128 stands for zero in the data rows.
Some points:
[153 112 143  98 132 123 170  18 164  30 150 164 156  83 176  81  89  48 156 161 104  74  86 187 109 141 174 127 144  85 203 140 118 171 146 124 129 165 154 151 121  32]
[131 142 130 123 131 124 102  78 238 183 146 168 147  93 109 138 158  51 126  70 147  72  83 153  82 161 162 161 111 176 143 154 144 114  76 151 160 157 115  37 153 161]
[129 193  61  78 193  99 151 134  97  87 108 113 166  66 105 139 169 142  51 168  75 150 102  85 196 106  83 142 139 145 167  45 160 104  75 131  89 199 127 132  38 160]
[ 77 125 104 171 133 171  97 118 101  40 132 100 153 140 103 163 167 151  99  68 212  73 226 142  84 118 113 182 101  89 148 108 155 132 158 118 151 154 181 116 169 200]
[ 84 127 135 122  94  84 102 137 102 141 164 208 200 116 144 149 186 154 166 150 129 124 102 105 105 137 101 202 110 181 168 140 143  94 189  99 145 119 142 132  87 156]
[227 134 140 121 110 138 148 144 171 100 146 164 173 167  21  98  64  89 137 127 164 129 137  89 105  87 126  82 207 156 115 139 125  40 113 123 132 161 116 120 158 139]
[ 96  61 154 151  89 105 109 236  82 133 106 129 175 165  83 200  83  78 124  99 142  55 157 100  94 113 133  83  95 153 155  79 139 137 147 105  77 159 188 111  81  45]
[ 42 218 123 142  63  94 162  80 144 145  62 113 162 153 192 163  92 151 132 184 136 142 122 125 126 187 107  59 188 106 104 127 122 108  92 117  67 174 172 114 136 164]
[104 127 105 172 177  55 115 163 156 167  87 187 103 150 174 188  92 104  72  89 152 109 101 133 163 130 108 135 158 166 106  97 153 149 206 127 147 138  82 200 158 110]
[ 69 104 131  78 199 161 135 126 193 157 187 116 137 137 177  87  62 186  89 161 178 122 144 151 192 130 105 106  55 138 118 174 132 133  77  88 150  97 128 111  68 148]
[105 164 103 172 141 202 159 168 115  99 175 118 157  95  47 148 103 142 136 138 124 120 130  87 133 102 177 132 167 112 108  74 156 198 117 132 127  66  42  75 128 118]
[151 204 149  94 124 207 157 185  98 190 138 141 107 134 175  48 136 110 168  93 161 135 206 150 109  64 121 190 135 194 151 131 155 191 103 112  63 195  72 147 188 117]
[140 145  83 139  54 138  80  84 113 200  95  61 179 167 102 136 167 110 179 207 211 196  81 176 143 108 114 102  50 176 187 128 123 147 138 174 131 155 107 150 164 154]
[212 133 162 108  75 128  97  42  89  86 151  96 171  98 160 175 139 125 116   8 160 161 143 167 139 130   7 176 176 127  69 126 109 119 106  53 128 167  92 132  57  78]
[101 143 187 193 168 164  87 106 152  97 121 117  68 148 164 101  24 112 156 116 150 168  89 126 136  37 108 139 134 106 155 107 159 138 173 105  98 176 108 127 105 129]
[175  92 109  60 167 142  60 148 160 154 110 151 128 139 135 150 168 116 165 154  46 112 159 147 186  78 112 104 160 148 219 101  78 103 144  59 102  65 206  81 152  92]
[139  90 128 131 151 178 147 110 165 103  74 180 164 114 161 133  65 157 100 151  76  72 146 138  90 120 134 187 136 193 192 139 148  70 142 197 140  97  85 158 150 199]
[178  97  89 162 171  77  93 102 141 172 106 138  92 104 128 146 135 170 147 192 105 142  53  78  26 152 100 203 113 110  94 156 201 170 105  90  98 135 161 211  92 119]
[ 84 145 107 169 131 106 200 184 161 126 120 192 255  80 114  78  90 160 135  79 131 171 156 119 153 158 138 165  60  96  86 166  86  95 131 129  89 125 149 179 154  68]
[ 88 197 217 150 187  84 124 118 157 147 128 149  91 103  26  72 177  87  80  96  70 189 102 205 138 100  70 131 172 108  83 125 157 151 194  97 126  62 157 111 169 167]
[192 129 149 160 118 151 142 112 141 182 103 124 145 138 173 128  82  75 119 147 162 167 127  76 159 164 151 193 125 138  91  79 133 212  92 196 143  95 157 143 112 144]
[ 54 123  69  77  96 143  72  84 103  97 131 110 116 211  77 136  98  80 102  81 105 176  99  42 225 161 169 196 170 123 169 150 110  92 142  90 190 119  69  96 140 118]
[172 148 187  46 143 185 125 100  68  98 101 144 149  96 150 138 117 215 161 107  68  98  87  91 137 158 158 111 113 124  78  84  75 151 136  93 248 112 136 127 150 125]
[ 72 130 164 120 168 101 102 184 169  83 117 125 145 127 155 120 131 100 174 107 150 145 111  81  62  55  74 126 149 101 152 178  28 146  55 150 176 166 162 134 128 124]
[ 94 174 176 116 110 113 127 105 113  95  79  50 133  32  59  94 101 128 115 166 192 131 137 189 143 146 161 124 104 157 156 133  67 111 143 115 161  54 110 194 119 109]
[143  54 178 165 148  43 141  80  79  62  44 134 142 181 134  68 184 138 159 153 121  33 142 133 210 102 107  91 137 147  81 117 195  92  28 149 116 139  45  92 152 118]
[121 106 100 117 174 224 206 173 181  95 141  86 106 126 162 195 175 126 155 143 141 127  96 141 169 154 120  98 125 128 115 196 218  89 104  35 136 130  92 188 164 140]
[ 98 150 106 115  95 118 138 143 147 212 147 117  77 103 166 147 132 159 116  92 125  49 148 165 106 166 102 165  78  86 123  73 123  97 119 134 149 133  83 101 139  67]
[115  96 178 140 170 135  78 110 135 129 136  78 127 113  88 196 122 167 111 174  75 159 232 152 144 139 211 224 133  62 125 112 129 129 113 118 106 185 107 125 130 130]
[ 98  63 100 144  93 103  64 113 199 120 181  83  91 160 187  80 118 179  73  75 178  80 127 119 158 130  94 108 132  93 119  94 125 167 182 157 111 118 152 134 139 143]
[ 81 125 118 131 108 236 125 128 109 120 148  84 111 150  95  66 184 139 144 158 100  84  67  96 182 131  66 179 132 122 142 152 104 100 120 147 132 145 189 159  88 115]
[160 152  87 231 109  67 125 146  63  84 170  95 108 165 157 115  63 149 163 155  91 101  78 163 126  54 138 182  68 195  54 176 106 122  98  60 166 102 182  61 130 188]
[167  54 136 198 213 124 177 140  94 161 178 102 201 127 137 118 150  78 145 118 155 188 143 144 162 178 165 116 150  78 131 150 180 126 129 178 157 116 224  62 116 152]
[ 92 197 106 146 130 140  82  83  83 172 200 179 104  89 193 105 177  98 192 121  75 101 234  79 123 123 132  54 169  90 116 156 136  91 101 157 101  93 109 120  73 167]
[140 158 120  76  94 181 111  99 167  95  62 187 189 171  96 134 172 189  73 173 152 134 118 150  82  44 118 112  89  60  70 186 151 146 183 156  62  53 111  40  80  64]
[111 105  96 186 184 173 131  89 104 172  86 180 125 119 133 184  94 157  96 136 170 117 119 141 128 177 105  53 178 187  89 116  58 167 165 127 139 106 102 100 104 111]
[119  71 146 106 172 107  81 154 133 160 130 156  81 159  79 175 107 189 138 177 126 143 169 139 112 177 107 137 161 145 120 216  48 249  70 100  68 144 112 117 168 139]
[130 106 126 145 100 142  34 118 127 116  94  98 119  49 149 150 132  52  72 174  97 151 174  65  85 173  80 138  86 196  84 160 157  87 113 150  95  78 150 117 234 115]
[117 102  58  63  79  62 146 164  84 157 170 151 146 183 129  97 106 124 192 180  85 142 150 165  88 133  92 162 161  65 161 138 187 160 159 146 200 104  45 124 108 141]
[196 140 213  27 103 112 127 193  85 124 114 107 102 155 201  89  91  70 122 185 152 144 160 111 148 188 131 144  94  79  66 120 147  54 191  86  95 118 116 104 149 133]
[110 133 107 116 144 132  98 103 137 189 110 105 167 126  90 109 120 131 188 113  94  86 177 169 194  92 186 136 142 193  80 124 171 141 172 107 118 141 183 190 117  50]
[171 129 231 151  94 120  79 152 139 200 202 112 166  87 125 115 119 193 138 139 151  92  85  94 108 136 172 101 141 152 135  97 137  88 120  88 139 116  88 106  61 201]
[165 101 130 166 144 141 159 122  85 126 184 152 112 165 181 168 233 101  80 197 138 140 146 202 131  81 149 136  94 153 105  64  71 128 116 182 157 147 134 124 133 116]
[124 100  98 185  65  98 146 157 241 105 100 108  83  50 154 156 160  53 156 163 108 167 179  64 135  76 128 122 122 117 118 122  82 127 163 120 125 111  86 110  52 145]
[ 90  97 136  64  90  99 188 125 118 112 107 103  97  52 140 142 119 160 180 146 158 111 111  77 115 107 121 110 141 135 152  51 136 203 159 133  91 115 190  90 208 204]
[ 97 149 101 114 171 164 171 122 157 133 121 132  73 132 118 157 109 140 189 160 163 172 129 124  57 162  60 133 172 186 102  68 184 104 133 146 210 150 173  40 137  47]
[108 100 146 108  88  98 177 116 147  64 255 174 128  88  70 165 132 134 151 153 109 137 116 170 188 137  98  79  95 149  89 149 112 141 204 144  91 174  80 160 176 150]
[ 85  70 126 132 116 166  41 161  87  99 171 159 142  87 126  18 102 152  96 134 132 151  71 134 129 150 114 109 183 124 120  93 155 138  98 195  82 105 131 185 148  85]
[125 185 113 137 101  88 168 158  85 142 160 115 142 134 221 145 117 107  56 182 148 109 127 172 169  92 154 168 231 129 174 186 103 135  95 129 158  83 149  87 153 109]
[133 102  62  79 159  63 121 103 129 171 125 118  91  74 119  69 145 201 103 127 180 160 130  95 120 111 233 136 133 124 109 148 119  72 135 129 114 239 131  41 155 106]
[ 88  81 141  86  92 130 145 166 123 140 109  37 157 131  97 123 105  76  38 126  71 118 140 190  34 139 145  64 151 156 129 146 163 186  97 110 145 155 105 140  57 161]
[174 124 157  97 178  51 162 118 147 143  96 137  78 117  83 169  94 148 143 121 196 128 186 107 156  89  67 154  96  92 198 111 119 126  72 195 152  57 121 162 111 141]
[183 111  84 125  47 170 172 101 114 176 154 144 103 110  41 118 112  61 135 129 140  65 101 100 165 143  85 132 125  33  90 110  91 143  63  70 117 115 156 151 151 117]
[233  83  72 130  92 132 122 149  72  73  90 154 107  84 166 100 146 166 135  43 123 215 147 152 174 167  99  80 129 168 205 172 155 154 140 112 140 133 120  77  88 150]
[142 144  22 142 147 148  94 161 127 110  35 184 133 125 124  49 156  84 136 121 145  97 144 179 111 137 179 100 113  58 100  79  89 152 139  29 169 133 116 173 133 209]
[122  80 120  93 138 129 208 148 130 149  82  77 110 180 133 119 158 124 144  54  78 126  71 187  85 153 122 206 166 140  64 122  46  87 147 210  47 116 143 112 107 196]
[122 107  97  88  98 128 153  78 131 163 131 127 128 153 171 182  67 127 147  33  56 217 108 133 137  44 187  89  53 154  93  94 159 128  65 164 105  96 150 142 144 165]
[114 145 135  82 173 102 192  77 110 144 163 131 113 213  94  72 151 109  54 125 140 113 204  55  83 130 112  86  92 201 127 141 117 125 160  88 159 126 170 196  93 142]
These points spread out most along one direction. Take the direction at right angles to it along which they spread out most. Go by this last direction. How far along it is each point below, from 0 to 99? 50 is the average, and the first point above lies past it. One standard deviation of the points above along it is 16.
[180 120 114 154  55 171 169 104 115  95 168 184  74 149 124 137 125 167  58 167 139 154 137  95  88  97 183 131 169 110 134 117  83  66 139 115 111 140 130 209 131 105] 54
[ 55  87 161 112 163 135 114 151  52 134  93 132  77  74 143 146 155  79 110 105 128 144  82  91  99  70 156  84  79  94  77 198 127 129 138 182 211 152 106 150 134  88] 57
[163 171  98 155 206 120 133  84  86 144 112  13 146 133 120 167  94 135 174  95 120  61 138  81  83 126 118  89 151  95 141 210 130 132 222 204  88 106 107 160 147 130] 58
[ 75  94 220 169  67 143 176 109 156 140  59 160  88 182 141 107 207 142 199 116 149 165 153 104 158 177 184 161 147 160 137 135 133 128 125 116 141 113 114 131  56 122] 45
[ 76 130 131 158 188 144 111 103  55 136 134 177  64 153 115 160  58  86 164 120 141 173 103 202  78 183 120 105  61 102 196  89 100  33  95 123  40 114 124 106 113 149] 50
[168 174 132 172  52 149  95 183 193 124 106 127 100 131  88 108  91 207 133 143  52 136 173 194 142 151  97  73 136  85 121 136 141  80 130 204 233 200 176 155 134 113] 55
[122 171 132 116  74  91 135 166 118 113 129 133  65 106  95 175 174 177 113  53 173 116  82 158 111 117 211 111 180 128 164 165 195 104  90 124 106  46 185 188 142  88] 58
[176 125 141 204 136 121 196 147 106 182 126  80 119 123 145  81 179 160  84 108  57 113  90  90 140 129  99 110  66 130 223 128  91 118 146 101 114 143  56  67 164  79] 35
[133 186 111 170 143  86 118 124 190  40 185  85 160 213 132  91 166 146 134 109  76 174 142 101  60 198 159 105  92 133 142  64 127 168  96 100 130  75 103 140 176  53] 59
[189 230 107  90 153 117  73 197 149  42 149 144  73 151  95 141 139  92 147 121 151  78  90 127 177 206 178 125  79 166 106 147 120 179 141 223  91 146 132 123  58 126] 52
[127 167 221 142 104 144 130 111 111 144  91 176 141 165 121 176 125 118  60 110  92 114 100  88 149 137 132 104  94  74 187 164 173 214 155 130 127 206 176 130 162 175] 60
[151 129 138  80 183 141  85 166 163 137 155  89 213 165 171 170 195 128 159 113 156 142  53 117 128 112 136  97 167  78 127  85  90  77 127 108 146 133  87 181 169 137] 47
